128 stands for zero in the data rows.
Some points:
[136 109 100 122  90 130 145 154 170 153 106  84 129 156 121 122 121 133
 146 118 184 132 138  88 140 138 139 162 169  96 164 105 101 121 144 137
 119  91]
[159 113 139 167 151 120 129 134 136 128 146 140 167  88 127 127  53 146
  99 159 137 138  90 127 153 149 127 119 126 145 129 119 105 160  98 149
 136 109]
[182 122 149 109 114 114 126 148  88 105 114 105 123 149 170  99 107 113
 156 139 125 119 115 140 136 140 114 122  68 123 121 151 116  70 135 127
 135 138]
[115  90 147 119 180 138 136 161 104 142 166 131 113 121 138  84 145  91
 134 148 152 112 146 115 168 102 115 134 123 169 150 113 119 144 156 114
 169  66]
[146 130  99 120 130 120 110  88  98 111 129 126 123 139  65 153 149  84
  95 119 136 122 137 119 112 102 149 145 100 170 175 119 143  92 129 172
 137 131]
[150 119 147 128 143  89 151 136 144 115 116  81 156 159 112 131 109 119
 111 133  92 122 171 133 150 105 102 172 141  75 107 166 118 122 130 150
 142 121]
[ 93 119 110 130 111 120 115 106 128 144 152 135 107 131 137 168 116  70
 115 109 155 132 153 147  84 137 128 135 144 126 115 125 150 149 125 101
 198 118]
[ 58 185  90 125 133 110 124 125 130 120 147  93 119  94 106  80 141 151
 105 111  95 170  99 149 148 115 141 143 104 114 170 146 109 138 132 134
 138 119]
[118 111 183 118 116 115 109 131 150 163 131  90  84  99 127 180 101 167
 113 126 162 160 124 121  95  91 151 150  78 119 155 105  80 146 120 111
 134 142]
[146 149 128 130 134 139 161 136 164 133  95 139 132 114 116 106 180 149
 166 158 109 120 159 101 101 115 136 120 115 113 154 132 124 117 119 109
 123 107]
[112 146 107 107 122 128 159 172 177 133 155 111  77 129 145 108 120 127
 146 119 101 150 112 144 126  95 156 125 147 204  70 142 131 124  98 116
 123 171]
[110 115 168 180 136 129 140 125 127 142 152 143 130 153 131 163 149 124
  86 104 120 134 119  99 153 114 191 136 137 111 113 104 123 114 130  90
 107 143]
[136 102 100 140 101 131 125 173 125 134 122 139 104 133 132 114 123  85
 139 135 115 156 130  79 123 116 146  97 114  84 111 135 152 157 137 139
 135 110]
[125 152 136 155 196  81 100 138 181 148 125 147 139 135 140 128 132 113
 122 107 135  68  91 121  88 157 143 122 145 136 179 145  68  91 128 138
 140 157]
[146 131  98 116 149 103 107 133 152 121  97 140 151  80 188 119 141  77
 113 113 154 185 114 116 119  90 102 117 125  90 139 112 126 129  82 136
 105 117]
[137 124 141 139 169 139 159  99 122 162 123 138 129 147 127 147 138 142
 129 112 128 152 110 146  69  97 108 127 145 124 103 123 160 118  95 161
 145  90]
[123 125 121 109 123 153 168 101 140 123 125 134 129  98 157 155 119 112
 109 165 128 107  88 109 114 135 127 154 168 137 169 149 151 114 144 136
 132 153]
[127 146 150 134 106 124  79 128 102 119 161 147 176 166 165 130 149 150
 155 163 137 129 107 111 136 117 122 162 145 153 148 139 166 144 131 113
  82 113]
[145 131 110 142 111 115 112 106 154 105 145  93 154 151 139 139 153 135
 149 138 152 168 132 159 174 105 141 120 126 134 153  72 165 105 140 116
 161 155]
[135 120 170 138 136 175 124 137 118 110 165  82 148 134 125 119 116 140
  97 114 121 109 111 115 110 114  91 109 131 120 121 113 108 127 141 154
 129 121]
[157 175 144  76 125 185 113 149 142 102 127 133 106 106 117 174 120 146
 145 121 151 139 126 171  92 155 140 135 138 115 135 115 139 114 188 130
 124 104]
[152 121 127 133 174 149 134 142 118 152  88 121 105 177 132 104 130 151
 128 133 111 144 128 159  95 168 124 119 127 139 125  89 107 160 108  90
 150 122]
[ 84 150 115 158 138 155 145 153 115  88  95 150 145 137 132 118  63 133
 129 122 138  94 127 101 100 125 161 120 107  88 120 113 159 106 120  73
 118 116]
[138 141 100  93 108 129 141 155 115 127  94 119 156  98 140 130 153 110
  78 127  87 125 125 117 133 143 127 177 102 161 144 122 119 128 123 145
 136 123]
[112 135 142 100  82 125 117 134 129 157 151 132 128 106 136 116 114 102
 128 128 128 131 151 146 132 143 123 128 179 100 164 136 125 135 115  85
  58 100]
[142 141  94 156 127 137 130  88 122 131 146 100  97 130 122  97 128 148
  81 139 129 104 148 166 137 162 138 167 156  99 112 105 133 102 126  85
 121 145]
[104 142 182  85 174 129 102 133 128 123 178 111 131 148 106 107 142 124
 155 139  78 158 130  91 108 148 131 156 144 115 132 147 167 146 116 132
 157 135]
[118 130 123 141 143 120 142 138 137 127 154 134  88 135 154 123 146  96
 157 146 132  96 139 164 149 151 143 163  80  99 110  92 130 130 115 157
  81 131]
[144 163 132 101 129 154 145 106 118 165 107 152 139 114  86 124 110 116
 103 126  97 150 164 122 160  95 120 108 136 145 113 132  81 162 141 124
  95 100]
[130 135  91 110 190 132 103 135 133 100 123 181  98 172  98 127 104 167
 100 171 142 132 143 125 142  91 154 138 131 130 156 132 110 143 130 147
 102 125]
[164 104  93 145 109 125 110 120  92 146 163 120 105 110 135 133  91 141
 137 152 143 156 107 133 103 119 104 108 132 134 144 152 110 122 125 103
 146 123]
[114 115 132 152 100 176 153 119 153 123 143 149 114 147 166 163 189 145
 106 168 119 134 115 134 132 135  94 132 125 136 105 167  75 118 150 141
 115  98]
[160 117 154 103 164 144 101 104 129 102 104 116 118  92 119 127 121 126
  82 129 171  98 149 135 182 134  95 145 122  99 103 155 159 156  94  89
 129 152]
[ 89 139 126  76 127 139 133 104 151 111 110 129 124 192 162 157 122 140
 133  81 123 111 130  89 171 139  70  77 135 134 148 115 108 135 123 116
 168 150]
[136 148 108 133  97 172 127 167 138  95 134 138 132 159 130 162 129 121
 150 105 125 105 100 152 153 109 125 137 102 129 152 163 106 165  63 102
 157 148]
[126 136 125 150 129  68 129 147  92  88 130 115  77 107  93 157 140 127
 143 103  69 114 105 148 115 138  95 113 130 126 149 111 143 139 130 104
 103  98]
[126 101 135 122 109 120  83 147 146 145 109 150 105 101 139  69 118 168
 118 114 100 112 154 100 127 123 115 118 123 150 150 107 148  84 166 110
 157 123]
[105 121 134 139 140 122  96  92 151  71 110 118  99 100 170 115 146 164
 139 117 122 157 133 114 125 133 101 127 129 110 117 154 143 126 115 143
 115 119]
[141 146 152 167 137 134 102 123  86 168 120  93 151 122 152 137 179 117
 136 111 140 131 137 111 130 104 163 132  97 128 142 182 118 132 139 109
 142 145]
[134 138 113 109 148  84 161 150 122 135 116 134 143 134 118 158 131 139
 128 155 145 138 123 111 125 139 107 131 106 136  71 108 132 103 140  82
 136 104]
[104 160 142 161 120 147 129 138 151 164  94 121 169 102 109 111 149 144
 107 101 145 107 109 136 102 108  96 114  98 145 107 116 169 172 175 108
  99 171]
[163 164 100 181 106 121  94 120 176 143 135 148 129 145 143 134 101 117
  95 125  99 143 172 128 139 178 111 125 102 159 112 138 162 126 148 146
 165 110]
[139 149 141 118 129 140 135 109 118 142 149 128 117  75 174 146 101 163
 149 159 124 105 173 105 106 144 144 120 144 157 132 133 165 139 116 155
 125 146]
[109 110 101 107 115 128  87  88 107 177 119 117 171 148 141 123 102 161
 167 131  95 105  93 141 137 120 150 136 114 118  97  96 126 152 131 119
 140 101]
[112 110 144 131 152 174  93 113 134 133  96 106 131 154 127  69 117  90
 144 169 144 149 111 185 110 111 128 120 158 126 118 145 131 106 141 124
 115 141]
[164 143 175 123 108 154 132 141 137 147 131 143 103 149 104 110 133 119
 116  77 127 136 120 162 174 146 151 125 152 118 154 128 160 154 124 159
 144 141]
[131 144 145 120 130 105 125 179 118 161 145 144 133 108 143 135 135  96
 126 150 136 136  94 134 166 176 131 112 136 124 102  98 113 118 130 149
 108 157]
[138 119 119  91 102 108 115 112  92 128 145 147 141 140 117 137 145 153
 106 139 109 123 133 126 120 124 110  94 139 123 126 111  98 104 103  96
  90 178]
[126 162 178 123 103 108 153 103 124 149 106 131 146 149 150 128 118 102
 109 134 108 116 134 164 132  98 130 102 117 154 162 103 152  90  99 125
 117  92]
[ 98 114 138 125 100 114 172 125 113  89 180 185 174 140 137  90 121 131
  83 125 140 156 118 138  90 139 128 162 124  94 120 136 116 123 153 124
 156 121]
[144 121 115  94 152 151 117  97 122 108 140 117 102 114 149 144 127 104
 125  86 129 119 119 104 148 105 170 129 114 134  68 149 109  88 175 103
 108 108]
[141 134 134 155 107 107 138  92 132 115 123 136 103 124  68 106 103 134
 163 111 157 135  33  98 166 126 102 136 143 143 110 144 140 103 154 135
 121 106]
[142 170 131 103 136 112 149 132 139 171 162 154 133 145 107 140 116 134
 167 114 166 118 135  99 135 150 116 118  86  88 130 152 159 124 142 139
 120 138]
[136 100 153 137 107 114 169 129 136 123 130  98 124 116 104 125 133 127
 159 112 140  93 147 126  99 124  92 171 141 149 126 121 134 117  78 121
 117 117]
[123 110 144 155 101 164  90 136  94  89 120 172 103 106 113 138 148 112
 133 141 120 109 124  82 128 120 128 135 136 112 117  68 129 132  93 154
 138 127]
[ 98  98 136 150 121 135  93 119 122 159 101 176 140  95 110 157 114 117
 178  88  84 129 156 163 144 147 118 149 144  98 109 152  80  86 131 149
 145 129]
[128 133 101 150 133 142 140 103 117 144 126 155 123 129 115  96 104  93
 166 126 144 116 155  96 130 116  99 176 131 174 131 150 118 150 128  94
 120 183]
[119 108  87 164 154 166 145 159  80 169 138 106 106 149 140 147 137 170
 111 112 120 157 135 115 141 155  74 138 115 126 162 133 148 102 125 147
  97 133]
[114 125 120 136 154  71 142 146  83 109 140 145 137 110 150 143 144 130
 134  88 174 128 161 160 135 132 110 103 184 151 121 126 128 147 154 114
 129 116]
[108 148 155 119 137 122 152  90 125 105  93 120 128 126 117 144 116  86
 156 180 110 177 128 116 127 154 109 143 111 131 137  69  97 147 157 129
 142 180]
[130 112 119 138 134 112 150 162 127 123 139 125 141 106 118 163  92 149
 139 169  93 122 150 150 150  49 132 100 156  92 137 151 150 104 157 137
 154 176]
[128 139 104 140 132 126 145 121 107 156 100 133 114 147 148 116 145 134
 123 103 139 140 125 115 130 103 127 118 180 104 106 106 143 129 132 191
 108 167]
[124  70 102 107 152 128 126 111 142 134 133  87 159 140 121 157 101  97
 124 116  86 134 109  96 114 178 167 102 132 140 129 150 157 133 116 128
  70 118]
There is one direction along which these points spread out most. For each point below, how far along it does it lie, from 0 to 99? The average is 50, and the first point in the table lies past the average. One standard deviation of the points above along it is 16.
[129  92 157 153 105 112 115 145 178  81 123 107 140 145 109 118 129 137
 108 126 132 150 172 104 121 153 146 110 137 175 120 126 112 139 143 131
 101 146] --> 44
[108 118 110 152 145 165 167 112 137  92 151 115 160 109 150 127  94 121
 168  90 129 112 157 167 141 115 146 107  94 145 149 105 117 136 126 159
 102 106] --> 51
[110  76 135 116 136 133 160 125 107 118  90 157 155 108  96 126 157 166
 149 123 167 186 140 151 152 186 171 110 102 148 142 165 144 112 107 126
 137 143] --> 50
[111 171 131 144 113 160 125 156 113 116 125 100 140 121  88 124 139  99
 115 163 142 127 124 118 118 148 138  60 166 129 109 148 125  93  87 118
 160 109] --> 53
[184 136 111 135 126 128 124 146 109  87  89 116 146 135 139 142 149 127
 154 115 104 120 112 142  99 131 155 151 168 138 130 137 109 197 181 126
 136 134] --> 43
[ 63 148 104 134 124 105  96 130 126 133 112  83 134 115 106 153 153 141
 133 185 166  80 142 126 154 138 135 116 127 135 102 142 117 145 123 167
 142 105] --> 47
[137 140 128  95 111 119 145 132 110 131 114 129 141 107 147 106 132 183
 126 103 121 103 112 110 141 129 173 167 154 138  94 105 124 120  95 150
 175 122] --> 49
[ 96 140 156 107  94  82 101 143 103 116  88 140  98 179 131 126  92 136
 100 131 159 129 149 150  88 112 139 141  99 153 108 171 125 138 122 180
  96 119] --> 48
[152 101 112 116 131 119  96 130 192 124 158 163 162 128  94 151 166 136
 146 132 122 135 129 157 118  99 109 138 116 131 103 115 136 119 104 112
 116 109] --> 53
[135 105  98  89 109 146 122 131 120 128 185 115 154 120  97  83 143 125
 126 108 149 100 138 131  80 133 111  97 100 109 104 107 105 135 132 165
 127 167] --> 53
[112  52 129 101 110 115 154 132 150 148  96 144 102 127 135 126 153 119
 100 151 114  80  80 165 134 125 128 110 111 123 151 145 172 163 154 126
 148 142] --> 45
[165 142 133 147 110  93 160  57 133 120 151 144  94 130 135  88 151 138
 138 141 123 109 133 114 123 142 161  68 115  95 135 149 103 168 120 123
 133 111] --> 53
